Each run below is a few steps of one of 6 hidden systems, one row a step.
run 1, z_515, 8 rows:
[[ 24  36  -2 -34  21  21 -35  -4 -16 -46 -16  26  -9  16  17  11   1  41
   35 -32 -12 -20]
 [-18  21 -13   1  38 -15  63   6   6 -11   1  -4  32 -42   6  -7   8  25
   36 -31  23 -10]
 [-23 -23  29  51  13   6  41  40  32  27  15  -7   1   3  -1  -4 -15   3
  -49 -17  -9  -4]
 [ 10   9 -16  13 -41  57 -18   0  17  16  -2  -3 -60  22  30  -3   6  -4
  -40 -12 -13  -3]
 [  9  29 -22 -25 -13  20  -6 -50 -30  -3 -24 -13 -33 -31 -21 -23  46 -11
   13  12 -28   8]
 [  8  -9  31   0  41 -29   2 -24 -37 -39 -20   4  28 -19 -54  19   4  14
   14   9 -45 -15]
 [  1 -31   5  21  22 -11  26  13  11 -57   0  14  31  19  26  53 -36  27
    9 -24  13 -29]
 [-23 -21 -23  21 -15  14  59  13  40  -3  11 -19  -6  24  53  -6   3 -22
  -13 -19  56  17]]
run 2, z_781, 8 rows:
[[  2   4 -12 -10   0 -26  -2   2   5  26  13  -9  18  -9 -10   1   5  -5
   13   5  36  10]
 [-15 -18   5   3 -14 -15  -4  19  10  24  17   2  16  -1  -2   5 -15  -6
  -11  13  14   5]
 [ -8 -11  -7 -18 -27   0 -20   2   1   3   8   9   1  13  14   6  -6  -9
    1  15  15   9]
 [  6  -1  -2 -15  -1 -19 -18  -8  -5   7   3  -5   9  11  -8  -6   8 -16
   12  14  18  15]
 [ -3  -9  12   3  12 -22 -10  14   1   6   7   5  21  11  -3  -7 -13  -9
    6  11   5   7]
 [ -9   3   0 -11  -2   0 -10  18   5  -1   7  13   8  12  20 -10 -13   1
   12   1  12   6]
 [ -1  16  -5 -16  -3   1 -14   8   4  21   8   2  -1   1   2 -16   8   2
    7  -3  16   9]
 [  3   6   3  -2  -3  -8 -20  10   0  27   9   3   3  -9 -13  -5  -5   2
   -4   8  -3   0]]
run 3, z_831:
[[ -3   0 -16  -7 -24  20  -5 -12 -10 -14  -8  12 -15 -12  18   4  -6   1
    3  11 -21  -9]
 [ 13   2  -8   1  12 -20   0 -19 -15  -3  -6  -4  14 -25 -19   9   2   0
   17  10  -6  -8]
 [ -7  -3  13  21  22  -9  23  15  11   9   7  -6  13  -9 -12   3  -4  11
  -10 -15   1  -7]
 [-14  -7  -6   0 -13  18  23   3  15  -9   3  -6 -11  11  16   9  10   6
  -13 -19  17   2]
 [  4  -1  -8 -14 -16   5 -11 -21  -4   2  -4 -13 -17  13  -6  -1  25 -16
   -7   6  10  17]
 [  5  -5  12  10   3  -6 -18  -1  -9  12  -4   3  -3   0 -11 -21  -3 -22
   -7  23 -26   9]
 [ -9  -8   3  11  11  -7   9   8  -5 -18  -5  17  18 -11  18  -9 -24  -5
   17  14 -19  -7]
 [ -2   5  -1 -10  22 -11  15   3   1 -24   0   2  20   4   6   9   2  15
   24 -18  21  -3]]
run 4, z_690, 8 rows:
[[ -2 -11  10 -14 -12  -6  -8  -5   7  18  11 -22  -8  25 -31  17  28   1
  -28  -8  30  19]
 [ 29  -8 -19  29  -6  -3 -10 -20   2  10 -11 -16 -17   9  11  -8  -1 -41
   -7  21  -4   6]
 [ -7 -10   0 -16  -9 -14 -23   2 -16 -14  -2  25  20  -3  14  -9 -25 -13
   27  35 -15   2]
 [  3  -2  25  -9  26 -25 -17  23   3   0  12   6  27  21 -19  13 -11  18
    6 -12  16   1]
 [ 15  11 -12  23  22   3  17  13  26   4   4 -12  -4  17  25  -5   0  -1
    1 -30  31  -1]
 [-20  12 -16 -18 -29  31   2   7  10   7   3   9 -22   3  36 -25   8  -4
   -1  -2   7  12]
 [  2  10   7 -19 -24  13 -42   0  -9  26   5   7 -21  -1 -22  -2   7   8
  -18  10 -19   2]
 [ 35   7 -12  22  10 -17 -23  -9  -7  18  -2   0   6 -28 -16  18 -20   4
    5  10 -16 -23]]
run 5, z_690 (8 x 22):
[[ 40 -11 -10  32  25 -16   5 -37 -14 -32 -23 -15   2  -3 -11  23  -1 -16
    7   7 -18 -16]
 [-28  -9   1 -14  16 -23  36  -1 -11 -30  -5  10  37 -16  13 -17  -3 -13
   38  13   9  11]
 [-28 -19  42  -6  16   2  15  24  10 -11   8  -2   6  43 -13  -8  14   4
  -24 -18   8  22]
 [ 27  15   0  13  17  25 -10 -12   5 -14 -17 -13 -35  38  14 -21  22 -16
   -9 -18  -8   9]
 [ -3  30  -5 -17   2  10 -20  -2 -17   9 -10  19  -8 -21  12 -49   1 -10
   25  19 -32   7]
 [ -6   8  29   2  17  -7 -19  28  -6  17   9  21  15 -19 -26  -1 -22  31
   -5  -2 -34 -16]
 [ 19  12  -9  23  27   4  21   6  13 -11  -1  -5   3 -14   4  31  -8  34
    2 -39   6 -31]
 [-26  10 -28 -12 -17  20  49  -7  12  -4   2  -9  -8 -24  21  -1  24  11
    7 -22  26   2]]
run 6, z_781, 8 rows:
[[ 13  -1 -16   0  -8  -2   1  -5  14   7   8 -16  -6   9  -2  31  11  11
   -9 -20  37  -3]
 [  0 -15 -12  24 -16  -5  13  -7   8  22   3 -14  -4  -8   3  -3  -1 -27
  -16  16   4   7]
 [-23 -26  15 -14 -19   0  -1  -6 -12 -15  -2   7   2  10 -10   2   4 -11
  -10  21 -14  13]
 [ 16  -8   7  -8  13  -8 -19 -10  -4 -26  -6  -1   3  35  -1  11   4  -5
    6  -3  10   6]
 [  9   7   0  15  28 -11   6   7   6  -3  -4  -2  10  10  17 -25  -4 -17
   15  -1   6   8]
 [-23  10  15  -8   7  12   8  24   6   7   5  12  -1   1   8 -29   2   6
   -1  -8  -7   9]
 [  6  20   4 -12  -6  18 -28   9   3  18   5   7 -19   7  -4  -5   5  17
  -10 -12  -5  -3]
 [ 22  15 -12   4   0  -5 -24  -9  -9  18  -3   2  -4 -23  -9   0  -5   0
    8  10 -14 -11]]
run 7, z_578:
[[-34 -12  -5 -34 -24  -5  15 -17 -19 -19  -2   9  13 -19  -1  -4  11  -7
   20  23  -1  12]
 [ 11  -7  12   8  25  -7  18 -19   2 -17  -8 -24  -3  24 -21   8  30  -6
  -12 -19  12  11]
 [  7   2  -9  26   9  12   9  19  21  -4   0   5  -5  14  40  -9 -19  -6
    0 -14   5  -6]
 [-33  -1   2 -30 -30  23  -1   7  -5  -6   4  18 -10  -2  12 -11   5   7
   -1   5  -9   7]
 [  9  -1  23  -8   6   5 -23  -9  -8  -4  -4  -7 -14  24 -30   4  20   4
  -19  -5 -11   8]
 [ 24  13   4  15  23  -9 -26  15   5  10   1   7   6   9   9 -13 -19  -4
   10   1  -4  -5]
 [-19  13  -4 -23  -3  -8  -1  13  -4  13  10  15  18 -24  -1  -9  -5  16
   20   3   6   0]
 [  3   5  -3  -4   0  -2   7 -11  -1   8   3 -13  -2 -15 -27  23  18  20
   -9 -16   8  -8]]
run 8, z_56, 8 rows:
[[ 33   9 -20   8  -3  16 -26 -10   4 -10  -9   1 -22  19  24   9  -6  -5
    3  -6   0  -9]
 [ -2  17 -18   1   8  -1  25 -17  -6   2  -8  -8   0 -36  -4 -14  17  -1
   16  -2  -4  -1]
 [-23 -24  19  10 -10   9  13   6  -3  -9   0   7  -2  -2  -6   3  -5  -1
  -23  10 -28   0]
 [ 22   2 -12   7  -7  13 -22  -7   4  -6  -7   0 -18  21  20   4  -4 -11
   -3   0   0  -2]
 [  1  17 -13  -5   8   0  15 -17  -6   1  -9  -7  -3 -21  -2 -16  19  -4
   15  -3  -1   4]
 [-18 -15  20   4  -2   4   7   5  -7  -6  -2   7   0  -4 -11  -2  -3   0
  -14   8 -28  -1]
 [ 16   1  -7   5  -6   9 -22  -1   2  -5  -4   7 -11  15  17   2 -12  -5
   -1   2  -5  -5]
 [  0  16 -17  -5   2   4   9 -10  -2   4  -4  -1  -4 -20   7 -13  11   0
   14  -4   3   0]]
run 9, z_515, 8 rows:
[[ 11  -7  22   0  18 -30 -28  -8 -20   5  -4   2  17  -1 -35  -8  -3 -16
    5  29 -24   8]
 [  3  -8   5 -15   4 -11 -25  12  -7 -28   2  24  21  15  11  25 -28  19
   21   1   2 -13]
 [-16   0 -17 -11  -2 -12  25  13  18   4  16  -4  19  -3  20   7  -2   6
   16 -14  50   5]
 [ -6  -6   3  21  -4  -7   7  19  21  45  16 -13  -3   4  -2 -23   0 -21
  -24   6  14  17]
 [  9  12   0  -8 -22  19 -46   3  -5  24   0  10 -27   7   1 -17  -2  -7
  -13  16 -23   4]
 [  4  23 -10 -39  -6  -2 -24 -20 -25  -6  -6  11   1 -26 -18   5  14  20
   27   5 -11  -5]
 [ -2  -8   6   3  22 -32  17   1  -8  -8   5   0  37 -28 -26  29 -11  22
   14  -4   3 -18]
 [ -8 -31  -3  31  -9  -6  23  23  23   1  15   1  14   5  21  32 -32   3
  -18  -6  19 -14]]
run 10, z_831, 8 rows:
[[-24 -27  -1  16 -31  12   6  16   2  -4   3  24   3 -14  29   2 -37 -10
  -10  27 -30 -11]
 [  7 -15 -19 -10   5 -30   8 -21 -10 -35  -5   0  31  -3   6  29  -8  -6
   35  11  24  -5]
 [ 10   5  18   6  36 -25   1  19  16  19  13 -17  17  24 -22  -2  10   5
   -4 -23  34  11]
 [-17   1   6  -5 -21  31  -8  26  21  14  12   7 -24  30  25 -14   2   5
  -24 -15   9  10]
 [  8   2 -18 -29 -37  13 -37 -22 -17  -8  -7  11 -18   5  11   0   5 -12
   11  25  -7   6]
 [ 22   5   6   7  19 -29 -31  -5 -19  11  -4   8  19 -21 -24  -5 -17  -6
   17  27 -26  -9]
 [ -9  -3   7  22  25 -12  22  30  11   0   9  14  28 -21  10   6 -33  22
    9 -13  -5 -22]
 [-11   2 -14 -16  -6   8  25   5  18 -15  10  -6   3   8  15  30  11  29
    4 -38  45  -5]]
run 11, z_578 (8 x 22):
[[ 32  28 -26   5   9 -23 -15   1  12  46  16 -17   8 -25 -15  14   0  14
   10 -14  37 -11]
 [ -5  -6 -29  18 -30 -10  16   3  12  45  16 -10   5 -50  -4  19 -13   2
  -11  11  15 -13]
 [ -2 -38 -18  11 -36 -13  10 -29  -8  -3  -1 -11   5 -20 -14  40  -4 -18
  -16  31  -1  -6]
 [ 15 -30 -14  18   0 -24   9 -31  -5 -22 -12 -17  10  17   8   5   1 -48
    7  28  13  14]
 [-21 -19   2   2  13 -15  33   6  11 -22   1  -6  21  26  27 -22   3 -31
   15   3  34  24]
 [-29  -9   6 -19  -5  19  26  17  19 -24   9  -1  -3  37  25   6  14  13
   -7 -32  36  13]
 [  1   8  -1 -10 -25  43 -20  10  17   2   4   1 -41  40  22   6  12  13
  -29 -27   8   3]
 [  4   5  17  -7 -22  20 -56  16  -1  28   6  15 -26  25  -1 -20  -7  -7
  -26  16 -26  10]]
run 12, z_56:
[[-12  28 -27 -25 -28  13   3   9  19  48  19 -13 -19  -8  13 -22  27   2
   -1 -13  48  19]
 [-24   7  44  -2  35   9  25  23  12   7   5 -13  -5  26 -30 -26  35  14
  -27 -37   3  22]
 [ 30  -3  36   5  51 -12 -27   6  -8 -45 -11   8  14  44 -17  22 -10  21
    7 -23 -15 -13]
 [ 32   8 -29  -1  10 -35 -22 -15 -18  -9  -3  12  33 -40  -3  35 -32  13
   45  16   2 -32]
 [-33 -20 -30   6 -51 -13  23  13  11  43  24   6  22 -54  14  12 -29  -6
   -2  32  17  -7]
 [-29 -18  -4  -1 -43  27  17  21  36  29  22 -14 -29  37  26  -8  17 -15
  -44 -12  46  29]
 [ 16  19  24 -13  40  10   4 -14   7 -15 -10 -32 -26  59 -25 -18  62  -1
  -13 -46  27  30]
 [ 27   3  43   1  72 -39 -15 -17 -35 -41 -22   0  30   7 -60   7   9  10
   22  -4 -37  -6]]

Which system made each of these runs?
run 13:
[[  5   9  -1 -20 -15   9 -30   4  -4   4   7  12  -7  -2  -7  23  -5  30
   -4  -9  -2 -14]
 [ 24  18 -11   0  -4  -4 -29 -11  -7  29   0  -6 -10 -15 -17  -5   6  -4
    1   9  -6  -3]]

z_578
run 14 (2 x 22):
[[-30  12   1  -4   8   5  39   1  -7   0  -4   6   6 -41   0 -30  11   3
   14   0 -20   2]
 [-24 -15  29   3   0  17  18   6  -4 -12  -3   2  -9   0 -23  10  10  20
  -30 -12 -29  -4]]

z_690
run 15 (2 x 22):
[[ -7  -6   6  21  -7  -1  -1  20  14  38  13  -2  -1  -9  -6  -7 -11  -5
  -24   6  -4   1]
 [-18 -24  -8  -3 -27   3   8  -1   1 -14   2   8   5  -2  17  16 -13  -5
   -2  15   1  -3]]

z_831
run 16 (2 x 22):
[[ 12  21  11 -21  24   0 -15  -3  -6 -13  -4   2  -1  12 -15   5  16  25
   11 -25   4  -2]
 [ 12  27  -2   6   4  23 -13   8   9  21   1   0 -24  -6   1 -10   6  17
  -11 -21 -11  -9]]

z_831
run 17 (2 x 22):
[[-12 -23 -10 -26 -16  -5  17 -46 -29 -57 -21  -1   5   0   0  14  21 -18
   21  22  -4   9]
 [  6 -10   0  -5 -34  -3 -35 -23 -21  26  -3  -2 -15 -15 -32   1   7 -21
  -19  41 -30   6]]

z_56
run 18:
[[  3   8  -5  -5  18  -9  -1  -2  -9 -21 -10  14  14  -3  19 -22 -10 -11
   34  11  -8   1]
 [-22   0  -4 -25 -26   9  -7   1 -11  -1   4  18   2 -22   1   4  -4  14
    7  12 -14  -5]]

z_56
run 19, 2 rows:
[[ 11  20 -14  11   4  15  19 -28 -17  -6 -15  -3 -15 -61 -27  24  13  36
   -2 -16 -41 -35]
 [ -1   0 -15  35   7   3  57 -20   5  12  -4 -27  -6 -57 -27  22  17  17
  -19 -19 -10 -24]]

z_831
run 20:
[[  6  16  16   3  12  43  -7   5   3 -21 -13   6 -38  31  13 -16  15  13
  -17 -30 -28  -2]
 [ -2  20  24  -4   8  25 -33  21  -7   5  -5  25 -19   8   6 -34  -9   7
   -6   0 -46  -1]]

z_578
run 21:
[[ -4   2 -36  -6 -32  -4   1  -8 -13  -4   4  23  17 -64  15  36 -34  26
   27  18 -13 -38]
 [  3  -2 -25  -4 -14  -8  23 -57 -24  -2 -17 -27  -9 -41 -35   7  39 -21
    2  21  -8   6]]

z_578
run 22, 2 rows:
[[ -5   1   1  20   0  16  21  11  13  12   7  -5  -9 -18  -8  20  -2  27
  -24 -24  -7 -20]
 [ 11  -6 -16  11 -25  18 -12 -16  -8  -8  -9   8 -18 -16  10  17 -13  -1
   -9  14 -29 -18]]

z_578
run 23:
[[ 19  -5  13  39   4  36 -12  -1   1 -13 -17   5 -39  18  10  -1 -11  -3
  -34  -6 -54 -16]
 [ -4   4  17 -12   4   4 -34   4 -27 -19 -15  34   4   2  12 -38 -19 -17
   21  35 -52   5]]

z_578
run 24:
[[  0   7 -26 -17 -31   8 -10   0   7  14  12   1  -7 -10  11  22  -1  14
    0  -6  27  -6]
 [  5  -8 -16   0 -18 -17  -1 -16   0  26   7 -16   3 -17 -18  11   9 -14
   -6  16  18   6]]

z_781
run 25 (2 x 22):
[[  4  11  21  16  13  -5 -23  29   8  42  12   5   1  -2 -17 -21 -13   4
  -18   2 -17   0]
 [ 22  10 -13  22   8  14  -7   9   8  -9  -3  12  -7  -6  23  17 -27  20
    5 -16 -12 -31]]

z_690
run 26:
[[ 28  -9 -15  30  11   1   4 -23   1 -19 -19 -15 -14  21  20  -9   4 -39
    1   9  -5   7]
 [-24  -6  26  -1  24   1  24   1 -11 -24 -12   5   6   6  -5 -36  13 -15
    6   6 -26  18]]

z_781
run 27, 2 rows:
[[  6  18 -12 -13  20 -12  10 -12  -4  -7  -5  -7  11  -6   2 -15  18  -3
   29  -8  20   8]
 [-22 -14  23 -11  -2 -10   3   5 -12  -3   4   8  14 -11 -26   6  -1  11
   -7  10 -16   0]]

z_56
run 28 (2 x 22):
[[ 12   7  -9 -22  -9  10 -24  -7  -4 -21  -3   9  -7  15  10  22   1  19
   11 -12   9  -7]
 [  4  17 -12  -9   2 -14  -4  -2   3  31   8 -11   5 -15 -11 -11  13  -2
    9   0  23   7]]

z_690
